In the data rows, 128 means zero.
Here is a table of points, one per row:
[129 129 141 116 122 111 123 158 135 159 115 182 105 147 107 139 122 113
 115 154 127 135 100 135 130 127 125 132 169 120  94 120 116 123 213 132
 119 126 136 113 164 137 135 122 126 137 102 103 106 125 134 185  99 195
 141]
[129 118 106 133 146 113  88 112  92 117 116 104 126 117 140 115 116 115
 112 103 138 138 110 122 144 122 122 255 155 118 144 140 124 133 139 122
 120 108 133 133 140 128 126 116 110 126 132 119 107 115 118 132 131  98
 150]
[119 121 170 132 118 110 104 152  99  85 125 142 126 141 101  99 115 109
 143 148 137 165 127 133  96 163 137 139 128 141 161  94 128 127  87 115
 139 175 146 149 125 116 177 149 116 155 125 155 122 151 130 123 158 175
 133]
[ 79 110 110 133 123 130 141 131 116 234 112 124 117 103 120 150  91 126
 102 140 128 149 146 113  89 174 111 119 121 117 145 134 132 117 124 121
 146 133 129 151 170 127 109 118 126 115 155 118 110 125 117 117 191 113
 105]
[118 127 120 106 114 126 135 112 131 117 123 132 255 111 100 146 121 126
  98 128 106 120 107 104 125  99 112 121 121 138 113 121 119 122 131 136
 140 131 142 145 129 126 137 174  86 123 113  91 133 116 125 117 134 126
 141]
[127  93 122 118 118 111  89 126 114  96 158  97 121 110 123 135  83 121
 187 149 144  97 125 188 106  93 113  97 115 119 121 107 160  99 146 123
 144  99 118 132 168 139 115  84  98 123  83 116 145 129 115 115 140 104
 121]
[143  92 112 147 114 113 119 112 130 116 115 122 108 117 109 125 109 124
  92 127 123 114 125 114 126 123 119 115 120 114 114 123 122 116 109 100
 135 145 119 126 104 115 118 106 117 117 116 118  93 132 255 138 117 107
 114]
[124 105 126 120 130 121 113  88 137 135 128 140 125  94 116 123 136 105
 133 217 120 127 208 115 220 123 131 133 135 115 112 145 138 119 116 132
 144 113 102 148 117 126 126 135 132 115 141 162 143 144 125 128 124 155
 154]
[127 135 167 104 138 131 142  70 135 132 150 120 114 146 116 137 108 108
 106 124 130 127 109 129 136 127 133 135 132 220 123 104 128 175 121 144
 139 105 122 128 116 138  99 121 196 139  80 125 112 141 128 128 164 118
 149]
[102 220 129  96 114 112 142 138 102 128 118  94 126 137 117 122 130 102
 160 127 106 121 153 123 152 119 131 116 133 130 155 102 115 130 135 129
  90  91 121 105 159 118 131 120 123 120 153 131 121  99 194  78 133 145
 134]
[220 124 121 125 126 138 132 115 128 137 188 140 120 129 114 119 147 122
 177  97 121 136 120 103 118 136 129 128 119 124 129 137 108 125 114 120
 216 117 110 119 206 100 120 148 137 113 149 123 122 115 130 124 115 137
 140]
[167 149 106 148 132 127 141 104 135 134 128 109 113 123 138 119 131 112
 161 135  80 125 117 113 118 104 123 119 165 133 123 148 129 137 116 184
 122 205 192 149 133 176 134  89 109 116 129 137 121 138 123 123 143 144
 128]
[151 136 122 121 117 120 135 127 105 127  94 117 122 117 125 142 216 117
 122 115 139  99 119 137 134 166 109 124 128 127 129 123 220 109 128 114
 120 155 115  87 114 105  86 139 120 126 121  99 127 141 116 136 177 144
 147]
[123 121 142 131 125 170 156 157 182 143 124 121 131 117 141 121 130 142
 139 148 121 124 147 141  76 108 135 212  86 125 103 105 119 116 140 163
 126 142 101 108 113 116  87 124 120 138 112 140 117 151 137  79 107 159
 134]
[111 120 123 171 121 123 142 129 129 158 132  98 112 107 123 124 140 117
 136 142 118  96  70 118 160 114 120 113 107 110 133 112 125 122 105 127
 133 103 144 101 120 106 166 132 131 234 150 105 106 166 110 122 110 120
 139]
[119 127 127 114 255 125 137 132 126 120 127 133 125 127 110 125 118 123
 133 122 112 126 125 115 120 124 109 126 120 110 118 119 124 109 122 113
 117 126 128 119 115 109 126 126 128 120 115 118 111 118 120 127 124 143
 120]
[168 102 148 150 121 115 123 138 110 143 143 140 219 147 147 116 112  90
 130 137 140 131 131 131 137 150 123 115 157 105 150 109 119 123 111 140
  80 137 100  98 132 130  90  97 170 133 127 153  94 127 111 133 102 113
  86]
[168 135 140 106 116 109 160 136 139 114 127 135 116  84 106 106 108 234
 101 139 151 128 121 115 135  98 123 129 151 123 141 114 129 120 108  92
  83 144 125 148 151 136 128 107 168 133 140 114 145 122 111 120 134 137
 140]
[113 113 157 123 117 255 110 126 109 124 121 122 115 113 125 110 139 126
 128 126 142 148 114 115 151 122 126 115 141 104 121 102 126 120 124 147
 113 124 125 131 131 125 136 118 124 116 120 123 119  99 130 146 139 114
 130]
[124 116 122 165 144 119 108  98 118 112 113 111 132 129 185 132 149 161
 107 127 130 104 109 121 143 121 123 122  80 148 156 110  80 136 171 137
 134 134 107 130 140 133 141 115 133 113 133 135 150 105 128 150 157 199
  82]
[104 115  90 101 133 134 141 173 174 116 150 111 140 147 148 140 156 135
 126 146 144 160  86 151 146 112 123 133 158 132 122 171 146 182  92 119
 125 122 101 110 158 124 151 134 116 116 127 151 122 168 145 139 163 141
  89]
[123 129 138 152 129 120 131 129 131 142 159 104 129 104 108 105  91 134
 147  77 137 169 159 129 137  96 128 115 127 129 135 115 158 186 182 126
 121 146 127 122  89 105 106 153  97 128 165 118 143 156 125 182 123 153
 112]
[144 141 120 181 132 129 115 156  99 132 111 142 112 161 100 140 128 139
  94 101  95 156 132 123 142 128 127 118 159 127 115 123 111 119 109 151
 135 108  99 121 130 130 117 114 115 122  97 116 229 173 119  92 118 118
 117]
[144 116 131 116 119 136 130 144  69 149 115 126 138 136 148 147 127 158
 137 137 118 115 142 128  97 104 126 133 132 105 134 127 136 155  91 101
 151  71 178 113  87 192 116 174 152 110 114 135 124 128 135 140 112 168
 113]
[133 123 123 137 134 132 127 114 152 117 127 131 106 128 123 109 116 109
 117 119 122 126 111 126 134 131 120 115 122 130 156 127 126 103 147 104
 101 140  88 120 142 242 114 232 106 130 128 136 111 134 122 107 116 104
 126]
[104 153 126 191 140 115 139 118 136 120  97 128 177 106 105  84 152 143
 155 123 173 133 134 154 104 142 140 119 142 109  75 141 113 151 138 132
 153 118 118 109 129 178 148 116 170 118 136 134 121 113 134 134 142 111
 164]
[ 99 114 122 133 130 141 125 143 135 104 117 181 127 120 120 155 151 119
 138 109 123  90 148 125 121 128 121 124  92 115 190 135 110 203 116 119
 102 142 145 144 169 134 105 109 131 123 126 120 141 177 130 155 102 118
 174]
[163 124 134 119 126 129 160 148 123 150 101 127 127 142 141 154 105 124
 122  99 113 107 173 139 132 105 140 134 118 116 142 129 152 143 144 134
 137 152  90 116 126 121 239 136 139 144  93 157 120 116 123 140 152 106
 147]
[127 131 124 129 123 117 100 134 153 208 132 141 132 162 126 107 157 134
 150  83 140 109 118 176 148 113 129 123 118 142 116 118 118  99  94 112
  97 110 123 225 108 117 126 129 108 111 122 137 106 120 128 129 138 137
 143]
[150 130 122 112 123 133 153 108 115 111 106 119 111 109 119 132 131 103
  93 139  94 133 118 255 114 148 115 121 130 109 127 126 101 146 128 129
 138 126 122 174 114 103 121 139 133 123 160 110 125 112 115 121 104 118
 108]
[128 105 110 120 125 130 124 100 125 130 102 125 126 163 118 118 118 215
 168 142 110 109 111 123 125 170 117 109 171 130 157 125 105 145 174 142
 127 127 143 111 105  82 127 153 114 110 121 178 106 156 124 113 119 101
 144]
[158 233 108 117 125 143  84 125 128 136 130 150 129 107 149 138 101 120
 144 164 146 128 118 120 130 136 124 132  94 111 102 144 112 140 132  92
 128 162 147 135 118 102 112 150 137 155 100 158 150 136 132 139 139  98
 103]
[131 111 141 136 136 132 113 162 113 146 112 151 125  71 144 115 134 133
 144 147 128 123 129 134 125 136 116 127 124 255 126 161 134 119 116 139
 117 126 129  99 124 122 148 130 123 118 143 127 140  96 135 130  87 104
 117]
[ 92 126 106  97  89  84 114 129 132 110 125 142  87 102 105 109 134 105
 124 103 126  98 118  85 118 112 101 126 123 103  97  80  97 142  92 150
 134 134 110 100  95 116 138 134 137  72 111 117  97 111  74 124 114 107
  84]
[116  99 137 110 122 120 157  99 140 147 124 125 123 209 127  94 117 106
 136 148 140 110 106 120 111 127 129 143 124 117 114 124 132 132 112 105
 129 151 142 105 130 125 125 125 119 127 160 127 239  86 132 148 115 109
 137]
[122 146 146  93 134 124  98  77 156 142 147 150 137 122 152 122 176 135
 118 123 131 148 137 125  98 148 140 132 126 113 154 111 180 123 148 129
 131 111 147 131 127 145 197 102 139 125 144 104 138 180 140 109  92 112
  89]
[125 148 145 148 128 122 139 149 134 116 147 121 124 183 138 141 145 166
 132 165 143 147 195 147 191 134 112 138 113 141 124 107 114 127 121 122
 160 164 172 117 146 139 122 128 104 129 120  75  87 111 120 129 124  88
 106]
[147 133  72 140 115 172 129 117 139 104 103 114 127 160  96 128  96 103
 105 133 148 117 142 111 112 119 175 117 111 173 121 137 128 112 134  72
 114 111 133 111 114 114 145  91 114 100 151 118  91 152  81 117 111 156
 121]
[138 120 161 134 128 125 107 144 136 120 145 133 123 132 132 241 123 131
 147 118 128 118 108 119 130 162 125 134 129 124  77 111 132 132 132 123
 113 130 112 141 103 148 136 118 128 121 222 135 122 125 130 107 154 119
 143]
[113 115 127 112 135 117 118 131 117 134 140 128 122 109 140 134 130 138
 126 131 112 117 126 131 137 142 255 117 132 117 124 132 114 122 118 140
 120 136 127 116 126 123 112 139 115 132 122 102 120 113 132 132 143 114
 125]
[145 132 121 106 138 125 135 119 115 120 118 135 113 139 138 141 114 119
 104 128 252 136 134 123 120 122 123 112 121 121 143 154 120 118 114 241
 125 111 131 135 118 122 124 144 107 140 137 119 121 126 138 120 117 133
 145]
[ 91 106 108 124 119 127 106 138 121 106 115 101 130 148 126 138 128 123
 144 103 126 144 142 125 130  97 126 127 123 143 114 162 135  79 149 143
 123 158 148 147 143 111 118 172 251 134 138 116 130 142 135 123 113 125
 115]
[154 128 127 132 130 119 110 209 224 120 118  94 127 121 124 124 138 104
 118 145 118 132 127 104 121 156 131 120 134 120 180 123 139 135 152 138
 150  86 149 155  95 127 117 121 146 119 126 118 143  95 124 149 149 114
 139]
[117 118 114 118 112 107 121 115 124 119 118 122 117 123 233 124 120 122
 118 119 104 231 115 117 114 115 113  96 111 117 115 116 117 115 113 104
 119 123 119 109 114 112 118 112 117 114 113 119 109 119 112 120 112 122
 225]
[125 108 100 108 120 119 108 108 125 107 115 139 120 140 103 134 182 140
 114 111 104 150 160 105  96 118 125 113 129 133 109 135 142 144 131 122
 119 108 121 136 132 133 106 105 103 240 132 168 108  75 117 122 131 121
  98]
[117 133 251 126 110 117 119 117 129 119 118 110 116 134 118 116 126 126
 118 120 115 115 123 112 121 111 117 115 117 108 127 253 113 124 127 112
 122 118 120 120 120 110 119 111 109 114 114 119 102 127 109 113 128 126
 115]
[ 96 165 135 138 129 124 140 136 125 127 176 115 127 116 117 150 138 138
  71 110 134 115 114 147 133 110 133 122 138 132 149 118 139  86 129 122
 162 150 169 106 139 126 118 118 117 109 131 234 126 123 118 154  98 123
 145]
[105 130 122 187 116 133 205 106 139  98 160 205 122 124 164 145 126 109
 155 120 139 119 136 120 116 113 126 139 190 127 149 135 129  98 141 104
 129 104 139 147 109 100 127 141 124 132 110 117 146 113 132 111 151 131
 106]
These points spread out most along one direction. Take the direction at right angles to it along which they spread out most. Go by this last direction. How far along it is each point below, from 0 to 99? 50 is the average, and the first point above lies past it. One standard deviation of the points above along it is 16.
[ 91 106 108 124 119 127 106 138 121 106 115 101 130 148 126 138 128 123
 144 103 126 144 142 125 130  97 126 127 123 143 114 162 135  79 149 143
 123 158 148 147 143 111 118 172 251 134 138 116 130 142 135 123 113 125
 115] 71
[125 148 145 148 128 122 139 149 134 116 147 121 124 183 138 141 145 166
 132 165 143 147 195 147 191 134 112 138 113 141 124 107 114 127 121 122
 160 164 172 117 146 139 122 128 104 129 120  75  87 111 120 129 124  88
 106] 48
[119 121 170 132 118 110 104 152  99  85 125 142 126 141 101  99 115 109
 143 148 137 165 127 133  96 163 137 139 128 141 161  94 128 127  87 115
 139 175 146 149 125 116 177 149 116 155 125 155 122 151 130 123 158 175
 133] 44
[124 105 126 120 130 121 113  88 137 135 128 140 125  94 116 123 136 105
 133 217 120 127 208 115 220 123 131 133 135 115 112 145 138 119 116 132
 144 113 102 148 117 126 126 135 132 115 141 162 143 144 125 128 124 155
 154] 48
[129 129 141 116 122 111 123 158 135 159 115 182 105 147 107 139 122 113
 115 154 127 135 100 135 130 127 125 132 169 120  94 120 116 123 213 132
 119 126 136 113 164 137 135 122 126 137 102 103 106 125 134 185  99 195
 141] 55
[154 128 127 132 130 119 110 209 224 120 118  94 127 121 124 124 138 104
 118 145 118 132 127 104 121 156 131 120 134 120 180 123 139 135 152 138
 150  86 149 155  95 127 117 121 146 119 126 118 143  95 124 149 149 114
 139] 24
[125 108 100 108 120 119 108 108 125 107 115 139 120 140 103 134 182 140
 114 111 104 150 160 105  96 118 125 113 129 133 109 135 142 144 131 122
 119 108 121 136 132 133 106 105 103 240 132 168 108  75 117 122 131 121
  98] 26
[131 111 141 136 136 132 113 162 113 146 112 151 125  71 144 115 134 133
 144 147 128 123 129 134 125 136 116 127 124 255 126 161 134 119 116 139
 117 126 129  99 124 122 148 130 123 118 143 127 140  96 135 130  87 104
 117] 62
[124 116 122 165 144 119 108  98 118 112 113 111 132 129 185 132 149 161
 107 127 130 104 109 121 143 121 123 122  80 148 156 110  80 136 171 137
 134 134 107 130 140 133 141 115 133 113 133 135 150 105 128 150 157 199
  82] 59
[117 118 114 118 112 107 121 115 124 119 118 122 117 123 233 124 120 122
 118 119 104 231 115 117 114 115 113  96 111 117 115 116 117 115 113 104
 119 123 119 109 114 112 118 112 117 114 113 119 109 119 112 120 112 122
 225] 63
[133 123 123 137 134 132 127 114 152 117 127 131 106 128 123 109 116 109
 117 119 122 126 111 126 134 131 120 115 122 130 156 127 126 103 147 104
 101 140  88 120 142 242 114 232 106 130 128 136 111 134 122 107 116 104
 126] 69
[105 130 122 187 116 133 205 106 139  98 160 205 122 124 164 145 126 109
 155 120 139 119 136 120 116 113 126 139 190 127 149 135 129  98 141 104
 129 104 139 147 109 100 127 141 124 132 110 117 146 113 132 111 151 131
 106] 64
[127 135 167 104 138 131 142  70 135 132 150 120 114 146 116 137 108 108
 106 124 130 127 109 129 136 127 133 135 132 220 123 104 128 175 121 144
 139 105 122 128 116 138  99 121 196 139  80 125 112 141 128 128 164 118
 149] 68
[116  99 137 110 122 120 157  99 140 147 124 125 123 209 127  94 117 106
 136 148 140 110 106 120 111 127 129 143 124 117 114 124 132 132 112 105
 129 151 142 105 130 125 125 125 119 127 160 127 239  86 132 148 115 109
 137] 62
[145 132 121 106 138 125 135 119 115 120 118 135 113 139 138 141 114 119
 104 128 252 136 134 123 120 122 123 112 121 121 143 154 120 118 114 241
 125 111 131 135 118 122 124 144 107 140 137 119 121 126 138 120 117 133
 145] 63
